Each row is where one point has got to under a steady rotation. How many ticks took it there?
The counts run from 0 to 1102.
[121 130 116 115 120 140 148 108 138 123  72 157 126  99 140 179 110 127
  96 160 118 111 116 116 102 148  99 158 106 110 197 155] => 323
[134  99 162 122 168 103 151 148 160 133 165 144  90 125  89  93 157 140
 161 111 146 131 155 162 103  80 123 157 128 120 145 117] => 154
[145  89 134 148 124 123 171 161 117 176 129 176 107 133 111 102 122 112
  88 139 112 148  74 181  89 117 115 131 146 119 128  88] => 698
[127 169 107 146 113 117 116 132 121 141  91 133  94 135 135 157 117 109
 193 167  94 122 129 139 137 177 127 124 151  83 121 142] => 302
[101 189 183 151 188 114 136 153 123 115 167 147 126 110 101 108 156 120
 167 113  95 141 139 152 143 119 125 143 127 118 158 116] => 1061
[183 116  99 128 162 118 169 172 158 129 151 149 145 138  78  96 127 124
 103 165 126 145 144 145  90 101 120 145 179 116 145 150] => 800
[147 129 121 118 139 122 103 125 144 137  72 157 106 100 123 141 118 130
 149 155 156 150 112 184 109 158 119  96 102  89 182 175] => 425
[105 100 172 154 147 101 164 129 120 161 172  95  97 137 118  99 165 158
 150 120 126 129 151 147 118  90 101 128 122  85 128 118] => 878
[132 188 187 138 166  91 108 134 117 138 152 125  98 123  95 155 165 109
 149 133  93 127 106 113 156 134 119 150 145  97 153 127] => 1063
[154 125 143 164 147 162 191 165 118 145 119 126 166 117 153 108 128 153
 125 142  90 168 125 139  92 104 101  99 123  94 158 129] => 110
[115 106 116 158 133 126 177 121 114 150 142  77 159 132 112 111 155 154
  77 149  90 122 185 149 110 132 115 124 138  92  95 124] => 593
[128 113 111 116 131 154 188 127 110  98 143 105  69 107 141 110 135 107
 172  94  72 122 133 121 104 121 120 160 118 125 161 111] => 966
[107 157  87 132 112 120 159  97 115 114  87 110 111 161 111 152 125 137
 116 153  62  78 132  94 115 150 119 162 145 116 148 142] => 201
[168  95 102 127 135 116 177 126 132 129 126 151 109 146  82 152 129 136
  71 165 128 107 120 119  87 135 111 170 160 122 155 148] => 76
[160 122 131 125 142 123 110 114 155 124 108 165  93 123 108 131 106 130
 130 120 127 140  64 182  90 118  99 140 143  92 181 131] => 945
[170 119 101 145 160 141 173 164 148 121 160 127 131 147  86  92 128 135
 123 169 111 135 143 132  81  98 119 149 189  93 143 143] => 801
[128 152 165 155 170 139 104 132 141 144 140 106 113 133 116 126 146 125
 142 182  95 145  80 130 120 120  90 129 155  75 177 124] => 942
[160 165 191 133 150 105 166 138 114 172 122 129 130 145 135 161 137 152
 153 120  79 139 116  86 144 121  79 137 136  96 148 142] => 233
[167 152 141 141 126 139 151 135  95 188  65 115 163 113 128 159 130 136
 105 153 116 137 136 131 127 153 108  79 110 112 144 163] => 107
[139 127  72 117 116 105 180 148 113 108 126 160  80 132  97  86  93 104
 144 135 115 132 102 132  88 124 129 137 142 113 166 168] => 483
[148 140  76  88 147 122 134 106 119  86 114 109 117 101 115 108 120 120
 111  68 107 119 151 180 100 113 112 125 133  90 155 155] => 344
[191 138 134  97 188 136 127 120 127  97 142 142 100 101  71 119 146  99
 112  76 123 118 135 177 119 132 130 149 143 147 163 112] => 863
[165 174 138 149 175 152 132 162 133 146 113 140 151 145  64  74 141 112
 167 115  99 125 139 170 127 121 135 125 156 140 131  96] => 617
[144 123 159 116 160 109 125 133 157 151 155 107  84 126  81 135 169 111
 193 153 137 108 174 123 140 110 115 183 149 108 136 126] => 156
[109 126 153 114 136  67 111 123 134 173 117 123 119 101  98 149 160 125
 118 137 157 130 179 159 141 137 129 119 100  87 132 174] => 671
[139 167  99 111 144 111 116 116 131  93 151  94  81 116 119 119 131  97
 167 113  82 129 116 147 128 116 112 132 159  54 150 144] => 1068
[142 169 192 146 157 121 166 139 110 158 123 106 140 131 133 150 147 151
 175 123  89 147 155  97 146 119  90 123 137  82 153 130] => 232
[162  97 116 137 163  97 180 153 130 128 155 140  76 140  70  70 142 131
 145 123 105 114 116 151  90 131 140 141 138 146 133 128] => 1003
[ 43 135 143 147 128 127 139  97 118 123 102 106 139 111 152 138 139 143
 122 138  81 102 145 141 109 124 107 147  86  99 159 125] => 327
[157 166 169 128 159 118 153 140 117 161  88 162 163 114 118 131 119 156
 153  91 141 152 165 142 132 130 101 106  94 123 158 148] => 229
[122 116 137 136 149 127 180 144 131 124 174 112  84 125 127 136 128 132
 178 151 119 148 126 107 103 105  83 156 155  74 179 138] => 358
[ 97 147 113 117 131 151 135  89 139 106  93  89 133 108 130 162 132 131
 114 168  99  98 150 108 114 119  90 163 128  84 186 151] => 1050
[ 75 169 192 146 177 110 108 143 137 134 146 128 140 115 114 119 170 126
 149 139  74 121 153 155 144 119 132 155 114 122 132  96] => 333
[ 91 121 132 120 143  81 109 110 124 155 130  93 111  95 111 140 171 110
 139 148 157 129 181 159 139 142 122 127 105  75 118 168] => 670
[174 140  88  95 129 117 139 159 133 103 114 178 108 100 107 144 118  75
 126 128 121 139 157 170 114 164 156 146 137 115 121 141] => 584
[140 132 134 108 152 115 101 119 151 130 145 118  90 101 122 194 161  85
 118 177 130 129 144 144 135 140 119 172 161  75 139 141] => 461
[104 119 102 119 133 166 171 156  99 122 118 144 101  82 124 131 105  94
 171 126 167 144 180 137 117 130  93 146 110 118 179 150] => 566
